[[ 19.4  -1.2   1.4  -1.1   8.7  27.8   3.7  11.2  -1.8  -9.5 -10.3]
 [ 12.8  -6.4   7.1   9.8  15.4 -36.3 -12.0  -1.5  -2.7  17.4   9.4]
 [-19.2 -17.9   6.6  19.4 -11.3 -79.0   2.4 -25.5  68.5  50.5  40.6]
 [ 19.4   0.1  14.3  -9.5   0.8  87.0  28.0  10.1 -40.3  34.9  27.7]
 [ 28.2   4.5  -6.3 -11.5   4.9  86.1  14.8  25.8   0.5 -45.9 -38.1]
 [ 13.6  -3.4  16.8  -3.2   2.1  50.9  20.9   1.9 -34.2  49.8  39.0]
 [-13.7 -10.1  -1.6  -1.7 -32.5  50.6  42.2  -6.4  77.8  15.5  18.0]]
->
[[-19.2 -17.9   6.6  19.4 -11.3 -79.0   2.4 -25.5  68.5  50.5  40.6]
 [-13.7 -10.1  -1.6  -1.7 -32.5  50.6  42.2  -6.4  77.8  15.5  18.0]
 [ 12.8  -6.4   7.1   9.8  15.4 -36.3 -12.0  -1.5  -2.7  17.4   9.4]
 [ 13.6  -3.4  16.8  -3.2   2.1  50.9  20.9   1.9 -34.2  49.8  39.0]
 [ 19.4  -1.2   1.4  -1.1   8.7  27.8   3.7  11.2  -1.8  -9.5 -10.3]
 [ 19.4   0.1  14.3  -9.5   0.8  87.0  28.0  10.1 -40.3  34.9  27.7]
 [ 28.2   4.5  -6.3 -11.5   4.9  86.1  14.8  25.8   0.5 -45.9 -38.1]]

[[ -1.9   6.8   3.4   9.5 -25.6   5.9   0.0   0.0  -3.1   1.0   0.6  -7.4
   -3.4   0.9   9.0 -10.6]
 [  2.5 -32.6  -5.2 -11.7   1.4 -15.8  15.3   4.6   4.9  -2.6  16.0   9.5
   -9.7   8.1 -47.2   0.5]
 [  4.3  25.5  10.2  17.2 -71.2  13.2  -1.2   0.3  -8.8   0.1  -3.0  -3.5
   -2.2   3.3  27.9 -29.0]]
->
[[  2.5 -32.6  -5.2 -11.7   1.4 -15.8  15.3   4.6   4.9  -2.6  16.0   9.5
   -9.7   8.1 -47.2   0.5]
 [ -1.9   6.8   3.4   9.5 -25.6   5.9   0.0   0.0  -3.1   1.0   0.6  -7.4
   -3.4   0.9   9.0 -10.6]
 [  4.3  25.5  10.2  17.2 -71.2  13.2  -1.2   0.3  -8.8   0.1  -3.0  -3.5
   -2.2   3.3  27.9 -29.0]]

[[-14.6 -47.5  13.7]
 [ 19.3  -7.6  13.5]
 [ -9.2   8.2  19.1]
 [ 42.3  10.3  72.4]
 [ 28.6  40.6  37.4]
 [  9.7 -26.2  45.1]
 [ -6.8 -27.6  46.3]]
->
[[-14.6 -47.5  13.7]
 [ -6.8 -27.6  46.3]
 [  9.7 -26.2  45.1]
 [ 19.3  -7.6  13.5]
 [ -9.2   8.2  19.1]
 [ 42.3  10.3  72.4]
 [ 28.6  40.6  37.4]]

[[ 40.7  22.7  -5.3  44.5  24.5]
 [ 50.6  65.5 -20.8   6.6  -8.3]
 [-72.6  34.1   7.7 -22.0 -33.6]
 [ 12.3  73.6 -42.3 -36.4  33.7]
 [ 49.0   6.6  63.0  15.3 -48.1]
 [ -7.3 -49.0  30.9 -20.6  21.7]
 [ 15.5 -68.1   5.8  53.1  12.6]
 [-10.9  33.3  22.5 -51.6 -45.9]
 [  4.2 -50.0 -30.3  74.4 -13.2]
 [-69.9 -22.3 -14.6 -50.0 -21.8]]
->
[[ 15.5 -68.1   5.8  53.1  12.6]
 [  4.2 -50.0 -30.3  74.4 -13.2]
 [ -7.3 -49.0  30.9 -20.6  21.7]
 [-69.9 -22.3 -14.6 -50.0 -21.8]
 [ 49.0   6.6  63.0  15.3 -48.1]
 [ 40.7  22.7  -5.3  44.5  24.5]
 [-10.9  33.3  22.5 -51.6 -45.9]
 [-72.6  34.1   7.7 -22.0 -33.6]
 [ 50.6  65.5 -20.8   6.6  -8.3]
 [ 12.3  73.6 -42.3 -36.4  33.7]]

[[  0.8  -3.6]
 [ 57.8 -67.1]
 [ 30.8   2.2]
 [ 29.1  -5.6]
 [-16.2 -21.5]
 [ 24.5 -24.9]
 [ 39.5 -12.7]
 [-19.9  -2.8]
 [-17.5  69.2]
 [-24.7 -27.2]]
->
[[ 57.8 -67.1]
 [-24.7 -27.2]
 [ 24.5 -24.9]
 [-16.2 -21.5]
 [ 39.5 -12.7]
 [ 29.1  -5.6]
 [  0.8  -3.6]
 [-19.9  -2.8]
 [ 30.8   2.2]
 [-17.5  69.2]]

[[ -6.6  -2.8   2.6  -1.4   4.9  13.8   0.4  -7.5 -18.0 -10.8]
 [  6.1  80.5  -1.2   0.9  -4.2 -10.3  -1.2   4.7  13.9   7.0]
 [  1.1   2.5   5.0  -4.6  -9.2 -23.5 -13.9 -17.2  24.5  22.3]
 [ -8.4  -2.4   4.0  -3.5   3.4 -23.9  -1.9 -14.0  27.2  -5.8]
 [ 19.2   0.7  -7.7   5.6   2.9   7.4  12.7  25.2  -2.7 -10.1]]
->
[[ -6.6  -2.8   2.6  -1.4   4.9  13.8   0.4  -7.5 -18.0 -10.8]
 [ -8.4  -2.4   4.0  -3.5   3.4 -23.9  -1.9 -14.0  27.2  -5.8]
 [ 19.2   0.7  -7.7   5.6   2.9   7.4  12.7  25.2  -2.7 -10.1]
 [  1.1   2.5   5.0  -4.6  -9.2 -23.5 -13.9 -17.2  24.5  22.3]
 [  6.1  80.5  -1.2   0.9  -4.2 -10.3  -1.2   4.7  13.9   7.0]]

[[ 20.7  18.5 -71.4   4.5  36.3]
 [ -7.4 -20.9  46.3   5.1 -26.1]
 [-11.4  40.9  22.2  44.9  20.7]
 [-32.8 -12.0 -46.1  29.2 -31.9]
 [  7.1  18.2 -80.3  10.7  44.0]
 [ 25.2  17.1 -21.9 -21.3  19.1]]
->
[[ -7.4 -20.9  46.3   5.1 -26.1]
 [-32.8 -12.0 -46.1  29.2 -31.9]
 [ 25.2  17.1 -21.9 -21.3  19.1]
 [  7.1  18.2 -80.3  10.7  44.0]
 [ 20.7  18.5 -71.4   4.5  36.3]
 [-11.4  40.9  22.2  44.9  20.7]]

[[  3.4 -18.9 -26.4 -32.9 -18.3]
 [-11.5  -3.1   9.7  -8.0  30.3]
 [ 14.0  16.5  -7.6   2.7 -16.8]
 [-12.0 -22.2 -22.1 -14.8   6.1]
 [ 54.7  73.8 -16.1  67.1 -16.2]
 [ -1.5  12.9 -11.1  33.6  25.6]
 [ 26.7  15.7 -19.4  -3.6 -23.8]
 [ -6.6   4.0 -25.9  17.0  15.8]]
->
[[-12.0 -22.2 -22.1 -14.8   6.1]
 [  3.4 -18.9 -26.4 -32.9 -18.3]
 [-11.5  -3.1   9.7  -8.0  30.3]
 [ -6.6   4.0 -25.9  17.0  15.8]
 [ -1.5  12.9 -11.1  33.6  25.6]
 [ 26.7  15.7 -19.4  -3.6 -23.8]
 [ 14.0  16.5  -7.6   2.7 -16.8]
 [ 54.7  73.8 -16.1  67.1 -16.2]]
